Rotation paths and how fast each direction turns (deg/step):
Each turn is a multiple of 5 degrees from 10 to 175, or 0.
Each row of a path follows its step; steps can be skipped.
path 1
step 0: [  0.3 -31.0  19.9 -23.9  11.6  26.3  -7.1 -15.2 -12.5  11.4 -25.6 -20.7
  39.9 -20.6 -27.5  -1.7   8.0  22.8   8.2 -24.0   4.8  18.7  17.7 -10.7
 -10.2  20.3   9.7 -17.6  -1.7   8.6  -2.5  -0.6   6.5  21.3 -20.0   2.9]
step 1: [ -4.9 -17.9 -17.5  12.0  18.7 -16.6  30.2 -10.9  -0.1   4.6   6.2  29.9
  20.1 -28.2   4.9  16.9  -4.2  -0.1 -16.3  -3.9 -13.2  36.2  -9.2  -7.8
  -3.2 -11.8   6.1 -24.2  -6.0   4.9  25.2 -18.0  -8.3 -23.0   1.6 -44.2]
step 2: [-26.4 -27.3  -1.1  -4.9 -44.7 -14.5  -7.8   8.0  -7.4  -0.2  18.0  24.9
 -20.0  -7.1  -9.6 -10.8   6.1 -12.0  11.7  18.0 -19.3  18.7 -30.1 -19.8
  41.4   5.7   5.7  18.9   3.8  10.9  -5.2  -1.6 -14.9 -14.2   5.8  17.3]
step 3: [ 18.0 -16.7  36.2  13.5 -20.5  13.7 -25.8  -1.2   2.6   0.7 -24.6 -17.8
  10.6  34.3  12.7 -24.7  -9.4 -13.4  -1.7   1.5 -16.2  30.1 -11.2   7.8
 -26.7  16.7 -25.9 -11.1  14.6  12.7 -24.9  -3.9  -9.9  -6.9   4.6  13.4]
step 4: [ 16.3 -29.4  -4.2  -6.5  35.7  22.4  17.8 -13.1  12.2  -3.6 -21.0  24.2
 -15.5   9.1 -15.6   5.2  22.5 -14.7 -19.5   0.8 -15.1   3.4  32.5  16.6
  -9.1  -1.3 -14.2 -18.1 -26.7  -4.9  -1.3  21.1 -28.9   2.8 -23.8  -2.0]
step 5: [-12.7 -11.8   6.2  30.0 -17.2  -0.2 -12.0  20.0   3.0   7.8   2.5  32.5
  28.5 -12.0  -5.6  17.1 -15.7  22.8 -23.2 -10.1  -0.9 -15.3   4.9   3.9
  22.2 -14.4  33.6   2.4 -45.5  18.9  16.1  14.1 -14.4  -3.4  -1.7   9.6]
step 6: [ 17.4 -28.9  -6.1   9.0  -2.0 -22.8  -7.4  14.5  37.1   6.3  31.2  -2.5
  12.2  12.1  26.8 -30.0  -1.6  10.3   6.2  17.7  -3.9 -12.6 -28.0   7.1
  11.4 -21.4  -6.6  -3.4  -3.2   8.8 -29.5 -25.6  -0.3   5.0  30.1  -9.1]
step 7: [ 23.0 -14.6  24.1 -41.4   0.6 -13.7   9.0   0.2 -37.1  14.9 -15.8  -8.9
 -13.8  19.6   0.6   0.9  14.4 -25.1   1.1  36.3   4.0 -26.3  -4.4  18.9
  -1.3  -8.3  -4.6 -17.2  -5.8   6.6 -23.4   0.6  10.9 -11.0  -9.7  26.4]
step 8: [ -2.1  18.2   3.9  13.3  32.5   7.8  -8.8   8.0 -17.5  13.0 -30.7  15.0
  -3.0  18.2  20.7  18.1  16.5  23.7 -17.7 -15.0  10.5  13.4  13.4  46.2
  -0.6 -19.1  12.6   0.8  22.9   8.1  12.8  27.5 -10.2 -14.0  12.7  14.2]
step 9: [-10.1  25.4  -2.2  -2.2  13.3   3.7 -19.7 -11.6  25.9   4.2  56.0  28.0
  10.0 -10.3  15.5   8.5  28.6   2.6 -27.3 -15.4   2.1 -29.1  -8.6  -0.7
   4.8   6.4  -1.8  14.4 -10.4 -27.7 -10.0   8.7 -21.1   3.6   8.9   5.6]
step 10: [ 17.2  14.7   2.0 -21.8 -28.0  -9.5  12.9  16.2  10.1  -7.3  -4.5 -12.5
  35.6 -10.6   2.1  -6.6 -27.3 -10.6  19.4 -12.6   9.7 -35.5 -26.4  27.1
   9.1   7.2  -8.0  27.6 -10.9  -5.8 -29.4  12.8  21.0  -9.6 -11.7  -7.6]
step 11: [ 32.6   4.4 -32.0 -16.2   4.5  -8.2   6.7 -15.9  -5.2  18.6 -25.0 -34.1
 -13.1  -8.2  29.8 -17.0  15.0  24.1  18.9  21.7  20.9  23.1   9.1  26.6
 -11.9  -3.7   8.6  10.2 -12.5 -19.5  11.9 -11.7  11.5  -2.0  -5.4   8.0]
[  2.9  -5.2   2.8   0.8  -0.7  -1.5 -12.5   6.8   5.3   7.1  -7.9   9.9
  -3.7   8.2  -7.1  -1.7  -3.8  -4.2   2.0   0.9  -5.1  -2.6  -2.2  -1.8
   2.7  -7.4  -5.6 -10.4  -6.8   0.9   5.8  -2.5  -6.5   2.5   2.2  -2.0] : 25
[-2.4 -4.2 -8.6  1.5  8.0  1.5  8.5  2.6  8.8 -5.5 -3.9  2.1 -2.6  4.0
 -1.9 -2.3  0.3  2.2 10.2 -4.9 -0.1  3.0  0.8  7.9  7.8 -7.9 -7.0  6.5
  9.8  5.1 -4.7  2.1 -3.0  1.7  3.9 -6.9] : 160
[-10.4   2.7  -0.5   1.6   1.5 -15.0   1.4  -1.3  11.8   5.1  -1.5   2.5
   2.3  -1.4  -0.2   0.6  -0.4   0.6  -5.9  -4.5   5.7  -4.6  -1.2  -7.6
   6.4   8.6   4.5  -0.6  -3.9   3.6  -4.1   3.1  -2.5  -7.1   0.8  -9.9] : 90
[  3.9   3.3  -0.8   1.3  -5.6   0.7   6.8   3.9   5.1  -2.8   2.4  -3.4
  -3.1  -7.2  -9.3   8.6  13.2 -16.3  -8.4   2.3  -0.3  -2.2   0.8   2.0
   3.2  -6.1  -3.6  -3.7   0.2  -1.0  -3.3  -5.1   0.9  -1.3  -0.8  -3.1] : 135
[  1.5   1.6  -2.6  -0.8  -5.1   4.9   2.3   5.4   5.4  -0.4   7.7   4.2
  -4.5  -3.6  13.0  -5.0  -9.8  -9.7   0.5  -7.7   0.4  -2.6 -11.9  -4.4
   5.8  -1.4   5.3  -1.2   3.2   4.2  -1.5  -4.4  -0.9   4.6  -5.6   5.7] : 95
[ -3.4   0.5  14.6   1.6  14.0  -0.2  -1.5   3.7   1.8   0.7  -3.0   2.0
   4.5  -7.8   0.1  -6.7  -2.5  -5.9   3.1   2.0  -0.8   2.6   0.0  -4.2
  -1.0  -2.6  -6.6   4.1  -2.8  -6.7 -12.1  -3.7   9.4   2.2  -3.4   1.0] : 110
path 2
step 0: [-24.6 -15.9  -5.8  19.2  29.6  -1.5   8.8 -33.1  -8.8  15.7   3.3  -7.6
  -7.3 -10.1 -12.0 -16.9 -48.8  35.0  -5.7  -1.3  -4.6   0.9 -16.1   2.3
  -9.6 -14.7  -8.3 -12.6 -10.7   1.0   2.1 -30.7  26.9  -2.8  18.2  14.2]
step 1: [ -3.3 -14.3   1.1  10.8   1.6 -14.4  12.1 -34.6 -19.5   1.9 -27.3  -1.0
 -45.6 -35.5   8.7  -1.9  -4.4 -22.5  -8.0  10.5  13.5 -25.2  23.7  -0.4
  -1.5  19.8 -10.0  -0.3  16.1  -3.9 -24.2  16.2 -24.8  -1.0  13.3 -11.8]
step 2: [  4.6   5.1  -2.8  -5.3  -5.4  17.1   5.7  13.4   4.6  -2.4  10.6  16.1
   9.2   7.2  11.6  12.5 -42.7 -48.9  26.9  -6.0  32.2   2.8  15.6 -10.5
  -7.8  33.6  -2.3   1.6  -4.0 -14.1  26.4  -6.3 -12.4 -22.0 -20.8  -7.6]
step 3: [-13.3   2.2  -6.9 -13.6  -9.1   0.7 -20.8   6.7  -9.7  17.9   6.5 -27.4
  15.1 -19.0  -6.4  28.7   0.8  -0.8  32.3 -12.9 -30.5  37.0  22.3  26.6
 -16.2  -4.7  21.3 -12.6 -10.7   9.2 -12.3 -18.3  11.6  -2.6 -13.8 -28.3]
step 4: [ 34.6  27.0 -13.5 -10.0 -33.9 -20.2   5.9   8.9  -0.5 -10.5   8.7  -0.9
 -23.9 -13.0   4.9  21.6  27.6  20.8 -23.4  14.2 -18.6 -24.4   7.1   7.3
  23.1  -9.3   9.9   8.8  -4.5 -19.0   3.4 -11.3   4.6   8.7 -36.6  -7.7]
step 5: [ -3.6  32.1 -17.6 -18.7  35.7  12.5  25.0  -7.8  17.4 -27.5  32.6 -11.6
  14.7  22.2 -15.8 -16.8  15.6  -9.6  -9.6   3.1 -11.1  -4.6 -14.1   7.6
  13.7  -2.9  17.4 -12.3   0.2  -2.7  39.6  17.1  -8.3   6.4   6.5  15.0]
step 6: [-10.6  -6.7   9.4   3.9   6.0   8.6   6.2 -39.1  23.2  -0.5   4.6  -9.0
 -19.2  -5.9   6.1 -16.4 -13.3  11.9  -3.0  -5.9 -15.8   8.5 -40.1  16.8
 -18.7 -27.8  -5.8  23.7   8.0  48.7 -10.4  -3.2  24.3 -13.3   2.7   8.7]
step 7: [ -2.0 -13.0  42.3  21.2  -9.4 -11.9  -1.4 -14.2 -21.9 -22.3  30.1  20.1
 -14.2  -9.3   9.5  13.5   6.3  -5.5  -2.7  20.0  21.7 -33.0   1.8  -7.5
 -12.6   5.1   5.5  16.1  29.3  -1.7 -29.6  11.3 -15.5   4.2  25.5   5.8]
step 8: [-27.8  -7.7  -3.2 -15.7  10.1  27.5 -11.4  46.9   3.8 -14.6  -8.2  20.3
   5.7 -13.8   4.6  12.6 -25.4 -10.6   0.2 -20.2  27.3   9.9  -3.7  -2.4
 -11.6  29.1  14.0  16.1  12.6 -24.8  17.4  11.1  14.3 -10.9  22.1   9.8]
step 9: [ 15.8 -11.6  -2.6  -3.1  -3.4 -13.6 -28.3 -14.6  -9.7  -8.4 -50.6  -1.8
  25.4  -8.9  13.7  41.1  -2.8  21.7  19.2  -2.8 -31.7  21.9   4.2   4.1
 -22.1   0.9   2.0 -17.4  -7.7  -0.1   7.4  -9.8  14.8 -14.1  15.0  -9.7]
step 10: [ 42.1  22.8 -10.7  21.6 -22.8   4.6  -6.2  -0.1  15.7 -12.2 -10.4 -16.2
  14.2  -1.7  -9.5  16.0  -8.8  18.6 -39.5   3.3   6.7 -15.4  10.0   2.4
  22.9  22.0  -2.1  -7.6  -9.6 -12.7 -18.2  -1.9 -24.7  31.8  -7.1 -23.8]
step 11: [ -3.7  14.4 -12.2  10.3  33.3  17.8  24.3  16.6   9.8  -3.8   9.3   5.8
   4.8  -0.9 -32.5 -23.3   1.7  -7.4  12.3  16.9  -7.2  -3.6 -29.3  22.9
  12.2   7.8  -9.9 -15.1 -56.3  -8.2  16.3  -1.4 -10.5 -11.0   2.9 -12.9]
[ -3.3 -13.1   3.8  -9.0  -3.2  -3.4  -3.3   4.1   0.3   9.4  -0.9   4.3
   3.2  12.8   5.7 -10.3   3.2  -0.7  -2.4  -3.2  -3.9  -1.0   0.9  -7.2
   7.9  -0.8  -3.3  -5.4  -3.6   0.9  -5.2   5.4   0.4   4.7  -3.3  -0.1] : 0
[ -6.2  -3.7  -3.9   3.2  -0.3  -5.3  -6.8   6.5   5.4   1.4   3.4   1.2
   2.6  -3.0  -1.5  11.8   8.7   0.9  11.6  -6.8   0.4   1.1   1.4 -11.0
   0.0   2.1   8.0   7.9   0.8  -6.8  -4.8  -1.0   3.1  -1.9  -5.8   4.8] : 70
[  6.6   2.9   3.1   0.5   3.5   0.1   3.3  -0.3  -1.9  -6.0   3.9   8.1
   5.2  -3.9  -3.8   3.1  -0.3  -6.8 -12.6   7.1   5.6   0.1  11.2 -11.2
   1.8   0.5   0.3   5.6  -4.5   1.1  -1.9   9.8   1.8   5.1  -7.2   1.0] : 125
[  3.4  -1.6   3.6   9.8  -8.3  -1.2   0.6   6.5  -2.8  -2.5  11.9  -2.9
   8.4   1.0  -1.3  -3.5  -4.9  -4.9   1.4   2.5  -0.3   7.1  -5.2   3.1
   4.9   0.9   1.7   4.4  -4.7   7.2 -14.1  -8.4  -0.5  -1.0   3.0  -4.4] : 95
[ -2.8   5.4   1.0 -10.3  -5.6   4.3   2.3  -0.8  -4.1  -5.3  -5.7   5.7
  -6.9  -1.7  -8.5  -7.5   5.6  -1.6   3.0   2.1   2.7  -4.1  -2.3  -7.4
  10.3   5.9   7.0   6.0  -2.2  -4.1  -1.2  -8.3  -4.7   0.0   7.9  -5.0] : 115
[-5.3 -4.8 -4.2  2.0  6.4 -3.2 -1.1 -2.1  0.9  5.5 -7.4  3.2  7.9 -0.6
  1.0 10.9 -5.3  3.8 -9.2  5.2  6.5 -0.1 -7.1 -5.3  3.0  6.9 -6.6 -1.4
  1.4 -3.9 -5.1 -2.1  0.0 -5.4 11.5 -7.5] : 40
path 3
step 0: [ 13.2 -22.4   4.4  32.9   4.0 -31.2  17.9 -10.8  -6.3  11.8   6.5  -8.0
   8.9  11.0   2.3  27.8   0.5  18.6  21.3   7.8  -2.0  29.5 -29.9 -28.7
   3.4 -20.9  -6.4  -7.6   9.1  -1.5  -9.9  -7.9  14.8   0.7  21.2  -4.8]
step 1: [-12.9   1.7 -16.8  13.1  19.9  -9.7  -3.7 -23.3 -24.8  -6.0  -5.2 -29.8
  13.0   7.2  -7.9  17.2  20.1  -2.8 -13.4 -14.1 -24.5   5.4  21.1 -21.8
  -1.7 -32.1   1.3  -1.5   1.0  -3.6 -31.2  13.9   7.3  -6.1  25.9 -16.2]
step 2: [-25.8  -4.7   7.3   0.7   8.8   8.4   2.0  18.6 -10.3  11.1 -13.1 -13.1
  -2.4 -16.7  -3.0   8.4  18.0  -3.7  36.3 -41.8  -4.2  -5.2  16.5 -18.3
  23.4   1.8 -21.6  12.0  -9.7 -23.0  -9.6  -5.8  14.3  -7.0  24.6 -18.3]
step 3: [  1.3  13.7  23.1   0.8  -9.0 -19.5   5.2  11.0  -1.5  -8.0 -12.9  14.2
   1.6   5.4  22.9  30.3   1.6 -37.3  21.8 -24.6 -15.8 -23.9   5.6 -11.6
  11.9  11.1   6.0   6.0  -9.4  24.1 -12.7  15.8   5.1 -10.0  -0.6 -33.7]
step 4: [  4.7 -27.7   0.7  -1.2   2.5 -12.5  -6.8  21.7  20.9   9.8 -14.7  31.0
  -3.9  14.6   7.8   5.8  35.3   8.5  23.3 -11.2  12.4  -7.6   1.2 -31.3
 -17.8   3.5   5.6  -7.5  -6.1  30.3 -27.1  15.5 -18.6  -2.3   1.6  -2.3]
step 5: [ -6.3 -22.8  -8.9  16.3  13.6 -18.0   7.6 -10.9  24.0 -24.7 -18.7  -3.9
  -4.5  -2.0   5.4   7.7  -3.9   4.6  18.9  -2.2  23.1  10.0  10.9  -2.5
 -36.1   9.4  26.4 -24.5 -15.3   9.2 -16.1  12.0  39.2  -1.5  11.4  -8.8]
step 6: [ -1.9  -4.0  -1.9  14.4  47.2 -19.2   9.4 -15.7  17.0   0.4  -0.1  10.0
 -31.6  -4.7  -7.5  23.5   2.0  27.1   6.8 -17.7  -6.8  23.0 -13.6  11.7
 -12.7  -5.8   2.6  12.8  13.3  -3.5  -0.5   4.9   3.2 -21.2  25.0 -23.5]
step 7: [-35.0   5.1   3.8   6.3  29.9   1.2  11.5 -26.3   5.1  15.4 -12.4  -3.6
   1.6  -8.9  11.6  26.7  22.3  21.1 -23.9   0.5  -3.9  -3.3  13.2  -9.8
  33.0  -0.1   7.0  14.9  -1.9  14.4 -11.3   6.0  29.1 -20.7  -7.6 -11.1]
step 8: [-22.7 -11.3  23.4   4.5 -12.8  -5.7  21.1  15.4  -8.8  15.2  -9.1 -13.5
   1.9 -14.6  11.0   7.5  31.7  20.3  21.4  19.5 -13.6  14.4  -6.9 -13.5
  26.9   9.1   9.2  -2.7   1.0   0.1   1.0   1.9  -1.9   6.1   7.1 -49.4]
step 9: [  1.1 -13.7  27.2  10.8 -29.1 -21.2  -3.1   0.2  12.9  -6.7 -17.9  -7.0
   7.0   3.9  12.5   1.1  23.6 -10.9 -24.3  -4.9 -17.5 -19.5  10.1 -26.2
 -14.5 -11.5  30.3  14.7  -1.6 -13.4  -4.8  12.9  -1.9  -6.0  23.8 -32.4]
step 10: [ -8.3 -31.8  16.0   7.7  10.4   0.4 -16.1  20.1  15.8 -17.4 -13.3   5.2
 -31.5   6.8  12.2 -17.0  20.8  -5.4  10.8  -3.4   5.5   0.1  10.0 -16.0
   5.8   1.3  -8.8   7.8 -13.2 -23.4  -6.1  49.0   2.2  -8.5  23.4   6.4]
step 11: [ -4.0  -8.9  -3.6   5.1  19.5  10.5  17.8  24.0  25.2   5.9   7.1  22.8
 -20.5 -17.7  14.0  21.8 -12.5 -31.8  -1.2   1.6  -0.6  -6.9   5.2  13.6
 -10.2  -7.6  15.3  -0.9  -9.7  -6.6 -10.8  38.0  36.9   0.1   1.7 -19.3]
[  0.4  -0.6   5.7  -3.4  -0.2 -13.8   0.1  -5.7   3.3   5.4  -9.4  -1.8
   3.1   0.6  -4.0  -0.8   5.4   4.4  -2.4   8.0  -7.1   1.3   3.4   5.2
   3.0  -3.6  -9.1  -1.9  11.0  -7.9   2.5   0.7   7.1   6.4  -4.9   0.6] : 45
[ 3.0  6.9 -1.9  4.9  9.0  5.2 -0.3 -4.6 -1.2  5.2 -5.2  0.3 -8.3 -1.9
  4.3  2.1 -3.6 -4.6  3.2  6.3  3.5  7.2 10.9  2.2  1.6 -7.2  0.7 10.4
 -2.8 -3.2 -7.9 -8.1 -2.0  9.8  1.3 -1.0] : 70
[  5.8 -10.7  -1.0   0.5   8.8   2.3  -5.3   1.1   8.4  -3.7   9.2   1.8
   2.7   8.9   6.5   3.3   0.0  -6.3  -5.5   4.9   0.5  11.1   0.4  -3.4
  -9.2   1.7  -8.7  -2.1  -0.7  -1.5   4.3  -1.1   7.3   1.3   0.9  -0.2] : 65
[  5.2   3.2  -1.3  -1.8  -4.2  -2.8  -1.4  -0.8   0.1  -1.4   3.8  -0.9
  -6.8  -6.0   2.7   9.4  -0.8  -4.5  -5.7  -3.3  -9.8   3.2 -11.1  10.1
  -4.7  -5.4  -0.9  -5.9   1.7   4.1  -4.0   3.1  -7.2   8.7   2.0 -11.2] : 135
[  0.8  -1.2  -3.6  -5.8  -1.6   5.7   5.4 -10.1   5.4  -7.2   1.7  13.1
  -9.7  -0.6   1.4   2.8   3.7   4.8   0.8   4.3  -4.3  -5.5   4.0  -9.2
   5.3   0.5   4.7  -6.8  -2.0  -9.7   4.5   0.9   0.6   2.0   1.6  -6.9] : 10
[ -8.7  -4.7   5.2  -8.4   3.0 -10.1  -6.3  -0.2  -3.7   8.3   0.4  -1.7
  -5.7   3.7  -4.3  11.1   3.0  -5.6   3.1  -1.5   5.2   5.8  -2.3  -4.7
  -0.5  -4.6  11.7   0.0  -8.1  -4.9   0.8   4.3   2.2  -3.1  -1.8  -2.1] : 0
[  2.4   2.7 -12.5  -2.1   1.0   5.8  -2.4  -3.9   2.9   4.0  -0.6 -13.1
   1.7   1.5  -2.6  10.8  -3.1   6.4  -1.1   3.6   1.0   4.6  -5.2  -4.5
   7.2   5.7   6.3   2.6  12.8   1.2   2.9   0.4   2.8  -1.8   6.7   0.1] : 55
